Some points, one per row:
[  3 -16 -38 -31 -29 -55 -54 -26  41  18  33 -42 -54 -63 -18 -19]
[-59 -34  35  21   1 -10 -27 -32 -27 -16 -22  47  19   1 -26 -22]
[127  46 -66 -47 -42 -73 -91 -43 115  75 120 -51 -72 -78  -3  -1]
[-64 -55  40  53  46  61  82   6 -27 -30 -59 -77 -61 -55  67  50]
[-53 -38  40  58  44  76 106  27 -18 -16 -37  54  92 108  -5  -4]
[-25 -23   1  12  16  21  33  12  -6  -7 -18 -20  -5  -3   8   5]
[-58 -47 -15  11  23  42  72  32 -23 -29 -58 -79 -53 -47  48  26]
[ -6  12  -3  -9  -4 -22 -34 -20 -20 -21 -37   0  20  23 -11 -11]
[ 89  70 -37 -29 -17 -40 -52 -22  -3  -8  -8  90  75  58 -19 -20]
[-38  -5  23  -5 -11 -34 -54 -44 -42 -34 -61 -83 -64 -67  41  29]
[ 66  43 -15 -14 -10 -22 -29 -17  22  19  45  25  -3 -16 -11  -9]
[-24 -22  -7   8  13  21  36  21 -10 -12 -22 -32 -23 -21  31  21]
[-16  -5   2  -8  -5 -14 -20 -13 -10 -10 -21 -29 -13 -10  17  10]
[116  29 -45 -41 -32 -68 -78 -24 127  89 117 -54 -80 -91  -9   1]
[-27  27  65  13  -9 -29 -36 -26   1  -2  17 127  74  49 -19 -14]
[-84 -66  79  96  74 108 127  34 -17 -30 -61 -29  47  63  30  21]
[-21  -9  21   5   1  -7  -9 -15 -14 -14 -24 -24  -4   5  11   6]
[-24 -21 -12  -2  -1   3  17  16  -6  -8 -20 -32 -31 -39  10   8]
[ 91  46 -38 -33 -34 -50 -64 -24  52  43  74 -10 -43 -56 -12  -4]
[-78 -63 -36 -11   1  16  46  42 -30 -19 -55 -82 -70 -81  44  21]
[ 73  36 -35 -27 -26 -38 -48 -20  27  23  46  37  -3 -18 -12  -8]
[127 127 -37 -48 -34 -59 -72 -30  83  59 127  56 -24 -54 -21 -12]
[-43 -37  15  26  23  47  75  23 -15 -16 -43 -51 -28 -14  30  21]
[-35 -29  24  26  21  34  39   2 -19 -11 -28 -27  -2   6  14   8]
[-25 -19  17  28  22  35  46   7 -15 -13 -27 -12  18  28  10   7]
[ 20  -4 -20 -16 -11 -26 -34 -15  24  18  34   2 -18 -28 -11  -9]
[  9  19  -9 -24 -18 -41 -48 -27 -16 -19 -36   7  39  40   1  -3]
[ 50  79   4  -9 -16 -36 -45 -16  -6 -12 -32 -51 -25 -30  52  33]
[127  59 -46 -36 -32 -57 -70 -31  67  47 107  34 -19 -35 -11 -11]
[-33 -23  40  23  16  11  13  -9 -16 -18 -38 -50 -35 -27  35  26]
[-50  -6  35   4  -8 -26 -42 -28 -20 -10 -42  33  70  87 -10 -16]
[ 20  23 -24 -21 -19 -32 -39 -22 -18 -17 -31 -39 -22 -21  25   9]
[ 70  27 -26 -19 -12 -25 -32 -12  51  30  59  -9 -28 -36  -8  -6]
[-29 -28 -11   2   8  15  34  24  -5 -10 -17  20  33  32 -10  -6]
[ 44  41 -12 -15 -12 -24 -33 -16 -11 -10 -20  24  36  41   2   0]
[ 41  57   0  -9  -7 -25 -40 -25 -20 -15 -24   0  35  41   8   5]
[-39 -31  41  37  28  32  44   3 -11  -9 -28 -12  16  27  17   6]
[-12   6   2 -12 -17 -28 -33 -17 -14 -15 -31 -18   7  14   2   3]
[-25 -17  40  39  32  36  45   4 -10  -8 -23 -26  -5  -1  25  17]
[-39 -32   0  16  20  34  62  26 -14 -17 -37 -52 -40 -38  32  23]
Here are 24 more points, each followed by its number:
[  9  17  -8 -14  -7 -15 -19 -10   5   5  12  23   5  -4  -7  -9] 0
[ 45  19 -19 -16 -13 -24 -32 -13 -16 -14 -28  26  49  56  -2  -6] 1
[-38 -31  11  26  19  41  65  19 -18 -21 -42 -62 -43 -43  44  26] 2
[-21 -16  21  21  16  20  20  -1 -10 -10 -25 -31 -14 -11  16  11] 3
[-30 -13   8 -15 -13 -19 -29 -27 -26 -19 -31 -55 -49 -59  25  10] 4
[ 79  87 -21 -22 -15 -33 -46 -18  -9  -8 -29  47  91 102  -6  -5] 5
[-38 -35   5  19  18  21  28   1 -16 -12 -30 -33 -13  -6  16  10] 6
[ 75  83 -11 -16 -15 -30 -39 -21 -17 -20 -26  63  81  89  -7   0] 7
[-22   6   5 -16 -20 -35 -41 -22 -15 -13 -29 -32  -3  -2   9   4] 8
[-31  -3  63  21  -2  -6 -15 -21  -4 -10  12 123  78  53 -12  -4] 9
[  3  15 -13 -16 -15 -20 -23 -11 -11 -13 -25   0  14  21  -7  -6] 10
[-13  30 -28 -49 -49 -71 -85 -23 -20 -23 -57  33  50  30 -27 -31] 11
[-25 -21  21  18  14  19  24  -3 -16 -15 -30 -41 -37 -39  20  18] 12
[ 39  66   6 -15 -17 -33 -44 -21  24  24  51  48   2 -16 -13 -12] 13
[ 45  17 -25 -24 -21 -33 -40 -17  11   8  18  26   0  -8 -11  -8] 14
[ 15  32  -1 -12 -14 -20 -23 -14  -6  -7  -4  47  39  36  -7  -5] 15
[ 127   81  -82  -75  -61  -78  -94  -52  127   85  126  -81 -105 -112  -21  -15] 16
[-17  -5  23   9   1   0  -5  -9 -14 -10 -24 -20  -3   3   9   5] 17
[-11  22   0 -13 -10 -30 -42 -22 -27 -32 -55 -16  19  25 -11 -10] 18
[ 71  40 -28 -24 -20 -34 -42  -8  -5 -10 -22  53  48  45 -11  -5] 19
[ 73  65 -30 -28 -33 -56 -58 -23 -10 -19 -22  75  61  54  -5  -1] 20
[-73 -62   1  37  50  85 127  63 -44 -40 -64 -53 -17  -4  49  38] 21
[ 19   0 -19 -19 -14 -21 -28 -14  21  17  27  -8 -24 -29 -10  -6] 22
[  53  -13  -75  -59  -35  -76 -106  -57   93   69   99  -60 -100 -124  -39  -12] 23
Which of these numbered points is nearest to each point below, ignoring the direction in which the first points spread most? Its number follows each.
[-32 -27  27  26  19  16  15  -7 -13  -8 -27 -46 -39 -47  30  22] > 12
[ 39  29 -45 -39 -22 -44 -54 -23 -14 -12 -29  31  46  41 -14 -16] > 1
[-29  19  74  26  11 -12 -34 -42   9  20  47 127  77  50 -18 -24] > 9
[-38   0  89  31  19  12  -2 -30 -12 -10  15 127 117  86 -12 -14] > 9
[-22  13  -3 -34 -40 -53 -61 -32 -25 -25 -53 -15  32  54   6   3] > 18
[ -1  15 -29 -26 -22 -39 -49 -23 -14 -12 -41 -41 -20  -4   9   0] > 8
[ 40   0 -40 -43 -36 -50 -54 -27  55  43  68 -21 -50 -62 -24 -24] > 22
[-32 -29  17  19  14  18  16  -4 -17 -14 -30 -43 -35 -36  26  16] > 12
[ 49  -6 -54 -39 -29 -59 -79 -34  90  53  76 -53 -70 -88 -27 -16] > 23
[ 65  65 -29 -32 -20 -45 -53 -26 -12 -12 -25  65  72  66 -17 -11] > 20
[ 43  61 -15 -23 -16 -41 -53 -30 -11 -16 -25  60  64  61 -15  -5] > 20
[-31  23  10 -17 -20 -57 -79 -52 -34 -34 -69 -46  18  35  12   1] > 18
[-80 -58  16  58  55 108 127  69 -28 -42 -79 -73  -1  21  42  29] > 21
[-43 -42  29  46  37  67  93  17 -15 -13 -42 -67 -55 -51  54  41] > 2
[ 65  77 -18 -30 -23 -41 -47 -18  -8 -13 -43 -46  -9  12  34  26] > 18
[-44 -30  13  34  25  42  75  39  -9 -10 -32 -54 -42 -39  46  29] > 2
[-66 -51  40  65  42  78 119  34 -28 -30 -60 -87 -66 -69  79  56] > 2
[ 63  95  -2 -25 -26 -56 -67 -32  43  43  83  75  -1 -20 -17  -9] > 13
[ 53  50 -29 -29 -24 -43 -60 -28 -22 -10 -29  -8  17  25   4   5] > 18
[ 55  61 -18 -25 -17 -38 -52 -30   7   7  28  69  33  10 -19 -16] > 15
[-10  36  55  12   1 -14 -23 -22  14   8  26 118  60  50 -15  -6] > 9
[  7  24   3  -6  -7 -14 -23 -13  -6  -4  -4  42  37  32  -5  -5] > 15
[-60 -50  -2  26  23  48  83  43 -19 -15 -47 -71 -61 -63  51  33] > 2
[ 80  51 -25 -24 -20 -29 -35 -15  -3  -4  -3  73  61  57 -12  -5] > 19
[ 27  28 -12 -14 -12 -22 -26 -11  -7 -11 -19 -11  13  18   7   4] > 10
[108  86 -42 -37 -30 -59 -71 -31 -21 -16 -45  11  75  97   4  -7] > 5
[ 32  77  20 -23 -27 -49 -54 -30 -21 -17 -40  31  83 104  -8   1] > 5
[ 24  -2 -32 -24 -21 -43 -55 -23  15   9  17 -12 -39 -51 -22 -15] > 22
[ 23  -3 -22 -19 -18 -24 -27  -8  43  28  43 -14 -22 -33  -8  -6] > 22
[ 40  20 -19 -17 -18 -32 -38 -14 -12 -10 -17  35  34  31  -1  -3] > 1
[108  32 -45 -33 -28 -52 -68 -23 114  69 102 -48 -70 -86 -25 -24] > 16
[127  37 -59 -41 -24 -63 -81 -39 123  88 123 -43 -74 -92 -21 -16] > 16
[-30 -22  18  16   7   6   6  -6  -9  -9 -25 -41 -36 -38  20  16] > 12
[ 32  30 -13 -13  -7 -21 -25 -15 -10 -13 -22   2  24  28  -5  -4] > 10
[ -8   4   8  -5  -5 -10 -14 -12 -12 -10 -16 -15   0   2   9   8] > 17
[-58 -57 -22   1   5  25  54  35 -23 -23 -54 -74 -56 -52  48  29] > 2
[  9  26   9 -12 -14 -17 -20  -9  11   6  18  25   1  -5  -8  -5] > 0
[ 19  14 -14 -13 -10 -20 -27 -10  -9  -8 -19   3  12  14  -6  -2] > 10
[-94 -70  70  88  66 108 127  21 -49 -49 -75 -80 -38 -28  68  48] > 2
[-39 -36   6  16  17  19  34   4 -13 -13 -30 -46 -43 -48  15  10] > 12
[ 84  39 -29 -24 -24 -42 -54 -25 -15 -12 -15  78  79  79   1  -2] > 20
[ 97  19 -66 -49 -36 -63 -85 -37  89  66 105 -24 -70 -87 -21  -8] > 6
[-51 -18  21  10  -1 -13 -30 -27 -29 -24 -53 -67 -53 -48  13  12] > 4
[ 59  23 -37 -32 -26 -45 -59 -31 -17 -10 -13  54  32  26 -12  -8] > 1
[102  77 -34 -35 -29 -63 -76 -39  75  54  84 -38 -65 -79 -21 -16] > 12
[ -9  18  27   0  -9 -21 -22 -15  -5  -8  -8  64  54  43  -7  -9] > 15
[ 97 104 -46 -48 -46 -73 -91 -34 -26 -26 -67  17  82 105  -5 -10] > 5
[ 37  44 -15 -19 -18 -32 -37 -15  -3  -5 -18  33  42  43 -11  -6] > 1
[-29  15  29  -8 -18 -39 -62 -47 -39 -36 -60 -90 -63 -65  57  39] > 4
[-24  21  27  -6 -17 -33 -52 -33 -36 -26 -56 -50   1  11  33  12] > 8
[-33 -25  12  16  11  17  25   5   2   2   4  24  11   2  -6  -9] > 0
[ 127  127  -44  -47  -47  -86 -106  -54    5    1   35  127   96   70  -18  -13] > 7
[ 15  39  15 -10  -9 -20 -23 -17  15  11  33  50  13   4  -8  -3] > 13
[ 121   40  -47  -38  -37  -74  -85  -34  127   92  127  -45  -76 -101  -31  -30] > 16
[-20   1  28  12   1  -5  -8  -7 -11 -13 -31 -17  10  22  13  11] > 17
[-65 -64 -36   4  24  71 119  72 -35 -38 -68  -3  84 111  15   9] > 1
[-32 -29   8  21  18  28  37   8  -7  -5  -7  34  26  22  -4  -4] > 0
[-20 -11  27  15   7   7   8  -7  -7  -5 -18  -9  11  21  11   7] > 17
[-73 -36  92  52  27  37  46 -13 -27 -29 -48  77 127 127 -11  -9] > 9
[-73 -75 -34  14  34  73 127  91 -37 -42 -75 -75 -27 -15  89  55] > 21
[ -7  14   7  -7  -8 -21 -28  -8   9   4  10  22  -2 -16 -13  -6] > 0
[ 44  68   2 -16 -14 -31 -40 -25  29  21  60  37  -3 -22 -16 -13] > 13
[  7  39 -12 -25 -30 -56 -71 -41 -31 -31 -47  20  56  64  -7  -4] > 11
[-38 -24  60  47  32  45  50  -3 -10  -7 -10  94  83  77  -6  -5] > 9
[ 70  58 -15 -17 -11 -25 -32 -14  -5  -6  -7  64  64  57 -12  -7] > 19
[-40 -35  11  26  22  42  60  21 -12 -10 -20   3  33  30  -7  -5] > 0
[-41 -17  47  18   3  -3  -9 -20 -25 -18 -39 -20  22  31  19  12] > 17
[-21   1  19  -9 -12 -23 -33 -23 -23 -18 -35 -53 -43 -43  21  20] > 4
[-72 -62 -22  19  28  53  84  45 -25 -21 -48 -82 -70 -71  55  41] > 2
[ 65  21 -35 -29 -25 -51 -75 -44  38  35  68 -12 -42 -62 -11  -4] > 6
[-77 -72  49  64  56  88 115  15 -32 -30 -65 -81 -44 -35  64  42] > 2
[-77 -62 -22   6   9  25  58  21 -37 -29 -62 -28  23  48   1  11] > 10
[-38 -34   0  10  11  15  22   2 -17 -14 -26 -39 -35 -41  12   3] > 12
[ 93 114  -4 -21 -19 -59 -73 -50 -14 -12  11 127 127 110  -9 -11] > 7
[-57 -53  17  28  23  35  47  -2 -23 -27 -53 -81 -66 -71  41  26] > 2
[ 19  26 -17 -28 -21 -31 -38 -16  -8  -8 -31 -25   0   8   4  -1] > 10
[-18 -14  27  26  14  24  32   4  -9  -9 -21 -27 -16 -13  30  21] > 3
[118  56 -64 -54 -47 -85 -96 -40  71  53  87 -11 -71 -90 -22 -16] > 12
[ 32  28 -36 -31 -25 -38 -50 -20 -14  -8 -27  20  37  37 -15 -15] > 1
[-23  23  82   8 -15 -25 -39 -31 -17 -14 -13 127 127 124 -12 -11] > 9
[  5  28   8  -4  -7 -23 -33 -18 -10 -10 -23 -37 -22 -22  22  14] > 17
[ 68  47 -25 -27 -22 -34 -40 -17  -8  -5 -18  46  62  71  -3   1] > 19
[-92 -73  67  73  57  95 121  22 -27 -25 -54 109 127 127 -26 -23] > 9
[ -9   7  19   1  -5 -13 -19 -15 -13 -14 -25 -11  13  22   8   2] > 17
[ -58  -21   66   19   -4   -9  -16  -15  -28  -30  -79 -101  -70  -64   50   43] > 4
[-55 -46 -26   0   8  17  36  27 -25 -19 -49 -73 -69 -72  28  23] > 2
[-34 -13  11  -5  -4 -22 -34 -32 -31 -25 -45 -57 -40 -34  13   9] > 4
[-23 -15  39  28  16  19  22  -8 -15 -15 -26 -32 -13 -10  34  21] > 3
